Where one turn sends some rows of the set: a few examples, then the rows asked:
Z967: [.08 .00 .07 .05 -.29 .07 -.07 -.04 -.29 -.25 .17 .24]
Z727: [-.15 -.25 -.07 -.13 -.27 .02 -.45 .12 -.15 -.25 .23 -.11]
Z319: [.29 -.14 .01 .04 -.11 -.02 -.34 .05 -.13 .01 .13 -.37]
Z681: [-.06 .01 .21 -.04 .02 .22 -.30 -.10 -.36 -.13 .11 -.10]
Z207: [-.07 -.12 -.11 -.20 -.32 -.10 -.37 .09 .00 -.28 .13 -.05]
Z804: [.32 -.07 -.18 .03 -.22 .04 -.15 -.02 -.13 -.02 .28 .23]
Z10: [.16 .00 .07 -.28 .26 -.12 -.18 .22 -.19 .07 -.02 -.23]
Z730: [.35 -.14 -.04 .02 -.05 -.15 -.21 .54 -.19 .06 .18 -.03]
Z800: [.02 -.11 -.12 -.16 -.30 -.14 -.42 .35 .03 -.22 .15 .01]
Z843: [.24 .13 .08 .00 -.13 -.06 -.18 .47 -.15 -.12 .08 .30]
Z416: [.14 -.01 .01 -.23 .35 .13 -.31 .18 -.26 .18 .16 .01]
Z291: [-.21 -.11 .13 .08 .20 -.24 -.02 .01 -.27 -.15 .23 .06]
Z224: [.04 -.03 .05 .26 -.10 -.34 -.09 .04 -.01 -.19 .22 .06]
Z964: [.08 -.32 .05 -.03 .13 .08 -.25 .28 -.49 .07 .27 -.18]
Z155: [.20 .26 .13 -.09 -.11 -.02 -.24 .03 .00 -.16 -.06 -.01]
Z290: [.03 -.17 .00 -.20 .03 -.03 -.01 -.19 -.34 -.09 .10 -.15]
Z502: [.31 .01 -.09 -.17 -.15 -.26 .03 .07 -.05 -.09 .01 .00]
Z801: [.10 -.17 -.05 -.23 .09 -.17 .11 .30 -.40 -.04 .14 .19]
Z562: [.39 .00 -.08 .04 -.05 .09 -.42 .15 -.02 .11 .21 -.05]
Z480: [.22 .01 .13 .21 -.25 .15 -.43 .20 -.17 -.12 .19 -.05]
Z451: [.07 -.09 -.08 -.23 .17 .09 -.04 .01 -.36 .04 .23 .29]
Z465: [.01 .10 .13 .07 .20 -.37 -.16 .20 .03 -.08 .08 -.04]
Z564: [-.05 .13 .16 -.25 .15 .02 -.05 .15 -.33 -.14 .01 .24]
Z197: [-.03 -.03 -.06 -.29 -.10 -.14 -.46 .39 .03 -.16 .06 -.07]
Z688: [-.07 -.09 .13 .25 .03 -.19 -.23 -.09 -.10 -.14 .23 -.18]
Z768: [.14 -.24 -.07 .02 .04 .23 -.29 .08 -.40 .09 .39 .11]
Z668: [-.24 -.28 -.09 -.22 -.20 .00 -.30 .15 -.27 -.26 .25 .06]
Z523: [-.02 -.12 .16 .05 .00 .19 -.23 .34 -.51 -.10 .26 .20]
Z823: [.33 .16 -.10 -.23 .08 -.06 -.17 .08 .01 .07 .06 .14]
Z754: [-.15 -.10 .19 .12 .34 -.20 -.22 .25 -.24 -.03 .23 -.07]
Z992: [-.04 -.04 .10 .12 .21 -.35 -.08 .38 -.15 -.08 .21 .16]
Z453: [-.12 -.23 .11 .30 .03 -.17 -.16 .10 -.28 -.14 .36 .02]
Z349: [.10 -.02 .10 .30 .03 -.30 -.28 .29 .02 -.08 .22 -.08]
Z556: [-.12 -.07 -.07 -.38 -.03 -.17 -.30 .43 -.09 -.19 .08 .10]
Z54: [.16 -.06 -.07 -.08 .00 .17 -.25 -.26 -.19 .02 .21 -.04]
Z147: [.22 -.30 -.10 .09 -.28 -.06 -.04 .13 -.35 -.10 .30 .05]
Z988: [.30 -.02 -.10 -.11 .12 .01 -.21 .42 -.19 .13 .23 .28]
Z277: [.11 .13 .23 -.09 .19 .10 -.41 .41 -.22 .01 .03 -.04]
Z444: [-.20 -.20 -.03 -.31 .02 -.05 -.39 .45 -.24 -.15 .18 .04]
Z263: [-.29 -.21 -.03 -.35 .01 -.01 -.34 .18 -.27 -.21 .16 -.02]

Z562 -> Z416
Z502 -> Z801
Z444 -> Z727
Now find these:
Z523 -> Z480
Z992 -> Z453

Where one turn sends some rows of the set: a few examples, then the rows asked:
Z587: [.25 .40 .02 .13 -.06 .16 .06 -.15 .00 .34 .23 -.13 -.17 .35 .17 .01 -.24 .34 .09]
Z471: [.23 .08 -.02 .11 .06 .08 .04 -.03 -.25 .39 -.44 -.16 .11 .24 -.07 .02 .10 .22 .11]
Z892: [.01 -.01 .04 .22 .13 -.10 .23 .27 -.21 .15 -.43 -.20 .07 -.04 .00 .36 .07 .16 .13]
Z828: [.25 -.05 -.13 .17 .26 -.15 .18 .13 -.11 .02 -.20 -.21 -.16 -.20 .15 .45 .00 .17 .27]
Z60: [-.26 .44 .26 -.06 -.01 .18 .13 .18 -.18 .14 -.16 .08 -.08 .05 .21 .04 -.22 .26 -.01]
Z43: [.33 .29 -.06 .14 .07 .21 .04 -.09 -.06 .43 -.23 -.20 .05 .34 .24 .22 .00 .43 .13]
Z191: [-.13 .37 .22 -.15 .05 .25 .10 .09 -.16 .14 -.29 .11 .12 .07 .25 .04 -.08 .25 .03]
Z594: [.06 .33 -.01 .14 -.11 -.14 .15 -.02 -.04 .09 .25 .10 -.20 -.08 .12 -.06 -.28 -.05 .06]
Z112: [.02 .29 .15 .18 -.06 .01 .22 -.01 .06 .03 .40 -.23 -.24 -.01 .23 .12 -.27 .25 .11]
Z71: [.40 .03 -.20 .18 .25 .00 .03 .03 -.22 .31 -.36 -.19 -.16 .12 .05 .31 .04 .28 .27]
Z408: [.26 .29 -.05 .08 -.09 .07 .00 -.21 -.14 .34 -.02 .03 -.06 .20 .01 -.26 -.13 .10 .08]
Z521: [-.03 .11 .16 .22 .06 -.03 .29 .12 .03 -.06 .06 -.36 -.05 -.23 .33 .40 -.06 .28 .15]
Z355: [-.26 .33 .31 -.11 -.03 .16 .16 .20 -.17 .07 -.22 -.02 -.01 .00 .19 .07 -.20 .26 -.03]
Z535: [.31 .18 .02 .08 .29 -.14 -.06 .00 -.15 .20 -.35 -.20 .08 -.03 .11 .46 .20 .27 .17]
Z63: [.17 .11 .00 .18 .14 .09 .17 .09 -.03 .19 -.34 -.34 .11 -.01 .32 .46 .11 .40 .18]
Z924: [.13 .09 .15 .07 .19 -.29 .06 .08 -.06 -.08 -.04 -.30 -.03 -.29 .12 .45 .03 .18 .12]
Z15: [.11 .26 .20 .07 .03 -.30 .01 -.02 -.03 -.02 .32 -.25 -.27 -.17 .04 .20 -.23 .15 .03]
Z610: [-.20 .27 .29 -.17 .02 .20 .14 .14 -.16 .07 -.31 -.01 .11 .00 .22 .07 -.12 .27 .00]
Z70: [.42 .39 -.04 .09 .18 -.05 -.19 -.13 -.20 .43 -.18 -.11 -.09 .27 .02 .20 .06 .31 .12]
Z279: [.31 .15 -.08 .10 .00 -.08 .04 -.13 -.08 .14 .25 -.17 -.41 .01 .03 -.06 -.31 .14 .18]
Z609: [.21 .01 -.05 .13 .10 -.20 .17 .03 -.02 -.09 .17 -.19 -.31 -.28 .13 .22 -.22 .08 .21]
Z450: [-.10 .15 .04 .22 .03 -.23 .29 .27 -.08 -.03 .00 -.04 -.12 -.24 .11 .31 -.16 .01 .09]
Z862: [.27 .44 .07 .09 .02 -.16 -.15 -.14 -.11 .30 .24 -.13 -.32 .18 -.02 .03 -.21 .23 .04]
Z375: [.43 .15 -.17 .14 .09 .03 -.06 -.13 -.20 .37 -.06 -.17 -.32 .25 -.03 -.01 -.14 .27 .21]
Z76: [-.16 .47 .21 -.09 .03 .23 .10 .11 -.19 .18 -.21 .17 .00 .10 .25 .02 -.14 .24 .03]

Z76 -> Z191
Z70 -> Z535
Now find these:
Z521 -> Z112
Z594 -> Z408
Z609 -> Z279

Where one turn sends some rows of the set: a few examples, then the rows asked:
Z786: [.13 .02 -.07 -.02 -.05 -.23 .20 -.03 -.07 .07 -.43 .09 .19 .15 -.02 .27 -.04 -.11 .02]
Z333: [-.03 .03 .24 -.11 .11 -.12 .23 .08 .03 -.16 -.01 .08 -.01 .00 -.37 .03 -.07 -.05 .30]
Z809: [.13 .09 -.30 -.24 .21 -.04 -.24 .14 .00 -.12 -.03 -.01 .02 .07 .31 .08 .00 -.03 -.20]
Z973: [-.02 -.04 -.21 -.15 .01 .03 -.18 -.20 -.13 .07 -.15 -.28 -.09 -.06 -.07 -.07 .07 -.04 .32]
Z425: [-.18 -.07 -.34 -.23 -.04 -.23 -.08 .04 -.08 -.14 .18 -.12 .04 -.12 .04 -.09 -.21 -.07 .00]
Z226: [.07 .03 .13 .04 .05 .26 .23 -.04 -.14 -.10 -.04 .02 .07 -.01 .51 .00 .01 -.04 .07]
Z391: [.00 .04 .12 .09 .11 .30 -.02 -.17 -.01 -.12 -.11 -.19 .02 .06 -.20 .18 -.02 -.08 .38]
Z344: [.00 .01 -.26 -.31 .39 .18 .25 .25 -.13 -.13 .03 .01 .02 .03 .07 .04 -.02 -.08 .12]
Z499: [.23 -.04 -.02 -.09 .36 .00 .21 .20 .09 -.32 .18 .03 .16 .19 .20 -.01 .00 -.04 .06]
Z599: [-.03 .00 -.01 -.04 -.05 -.06 .05 -.20 .27 .09 .00 -.26 .22 .00 .11 -.18 .16 .00 .25]
Z765: [.01 -.02 -.27 -.08 .03 .10 .13 .36 .33 -.18 -.03 -.03 .01 -.06 .04 -.03 .05 -.08 .29]
Z917: [.15 -.07 -.02 -.07 -.16 .24 .18 -.15 -.01 -.04 .09 .15 .04 -.33 -.01 -.07 -.35 -.15 -.05]
Z849: [-.02 .00 -.35 .05 .11 .03 .35 -.11 .22 -.13 .01 .15 .25 -.19 -.09 -.15 .25 .08 -.04]
Z836: [.00 .01 .09 .25 -.03 -.26 .01 -.21 -.06 -.07 .04 -.02 -.06 -.05 -.20 -.01 .09 .00 -.37]
Z764: [.02 .05 .01 .15 .46 .25 .19 -.28 -.15 -.06 .14 .05 .08 -.02 .03 -.15 .07 -.10 .02]
Z891: [-.06 .16 .12 .13 -.10 .24 .07 -.14 .26 -.16 .08 .28 .10 -.05 -.30 .00 .13 .05 .03]
Z957: [.16 -.17 -.09 .23 .11 -.03 -.05 -.28 -.06 .10 -.14 -.13 -.16 -.07 .14 .10 .15 .18 .07]
Z633: [.08 .03 -.06 -.24 -.11 .21 -.21 .05 -.05 -.09 .07 -.03 .02 -.10 .43 -.05 .02 -.02 -.18]
Z295: [.22 .16 .26 -.01 .13 -.08 -.08 .09 .29 -.27 -.01 -.21 -.01 .12 -.07 -.18 .02 -.02 -.04]
Z109: [-.07 .07 .15 .06 .05 -.09 .16 .10 -.14 -.18 -.39 .15 .14 .06 -.09 .26 -.12 .18 -.06]
Z807: [-.04 .19 -.27 .06 -.19 .11 .02 .06 .11 -.27 .10 .19 -.04 -.25 -.07 .11 -.22 .23 .08]
Z46: [.08 .03 -.18 -.20 .16 -.04 .22 -.18 -.06 .03 .33 -.02 -.09 .19 .05 -.21 -.05 -.27 -.02]
Z427: [.00 .13 -.04 .07 .05 -.08 .38 .17 .00 -.15 -.01 .23 -.12 .11 -.04 .27 -.23 -.09 -.21]
Z906: [-.05 .10 .01 -.20 -.04 -.23 -.04 -.10 .22 .04 -.22 .17 -.13 -.02 -.31 -.09 .13 .03 -.06]
Z326: [.13 .08 .05 .01 -.25 -.12 .01 -.18 -.13 -.12 -.42 -.01 .06 -.17 -.09 .12 .08 .07 .16]
Z160: [.09 .05 -.42 .13 .27 .24 -.02 .09 -.16 -.09 -.01 .06 -.12 .08 -.06 .21 .17 -.02 .15]
Z362: [-.02 .01 -.09 .04 .38 .24 .03 .11 .19 -.07 .06 -.11 -.02 .19 .18 .08 -.30 -.14 -.04]
Z574: [-.15 -.13 -.33 -.13 -.02 -.08 -.10 -.12 -.04 -.12 .09 .12 -.12 -.06 -.17 .29 .22 .03 -.01]
Z21: [.27 .08 -.01 -.03 -.02 .15 .18 -.06 -.13 -.07 -.05 .01 -.13 -.01 .13 -.25 -.47 -.07 -.05]
Z389: [.05 -.06 -.39 .18 -.13 -.16 -.11 -.25 -.05 -.11 -.07 -.03 -.06 .04 .14 -.04 .05 -.11 .30]
Z140: [-.01 .13 -.18 .09 -.03 -.19 .34 -.27 -.09 -.16 -.08 .05 .06 .11 .35 .01 .17 -.11 -.12]
Z885: [.08 -.04 -.02 -.01 .15 -.06 -.30 .27 .00 .00 .10 .03 .10 -.07 .00 -.07 .12 -.09 -.32]
Z53: [.15 .14 .02 .13 .11 .25 -.01 .01 .24 -.29 -.44 .04 .02 .13 -.17 -.02 .03 -.09 -.11]
Z856: [.10 -.01 .06 -.34 -.09 -.02 .54 .09 -.07 -.14 .10 .05 .04 .03 .00 .02 .04 -.10 -.08]
Z689: [-.01 .07 -.03 .40 -.03 .25 .34 .08 -.08 -.12 -.02 .03 .09 -.06 -.32 .03 .01 -.01 -.05]
Z511: [.17 -.07 .01 -.04 -.09 -.10 -.07 -.04 .00 -.04 .18 -.19 -.23 -.01 .14 .14 -.37 .00 .01]
Z30: [.08 .13 -.35 .24 .02 .11 -.20 -.04 -.19 -.10 .01 -.04 .22 -.10 .01 -.11 -.09 .28 -.01]
Z883: [.04 .28 .10 -.04 -.01 .24 .28 .05 -.05 -.17 .09 .15 .21 -.16 -.07 -.27 -.19 -.17 -.18]
Z378: [.01 .12 -.04 .04 -.06 -.21 -.12 -.01 -.17 -.18 -.34 .02 .31 -.09 -.10 .03 .09 .23 -.06]
Z310: [-.16 .14 .04 -.08 .14 .24 .26 -.19 -.05 -.05 -.06 .09 .13 -.12 -.36 -.11 .26 -.03 -.08]
Z320: [-.02 -.02 -.10 .05 -.10 .12 -.30 -.04 -.12 -.09 -.01 -.04 -.08 .01 .10 .01 .14 .01 -.44]
Z186: [.17 .23 -.04 -.10 -.05 .17 .31 .02 .04 -.20 -.32 .20 .05 -.02 -.02 -.23 -.26 -.20 -.06]

Z633 -> Z378
Z786 -> Z917
Now find these:
Z333 -> Z46
Z160 -> Z391
Z973 -> Z310
Z849 -> Z765
Z957 -> Z689
Z295 -> Z140
Z511 -> Z836
Z226 -> Z30
Z425 -> Z906
Z320 -> Z109
Z891 -> Z499
Z809 -> Z326

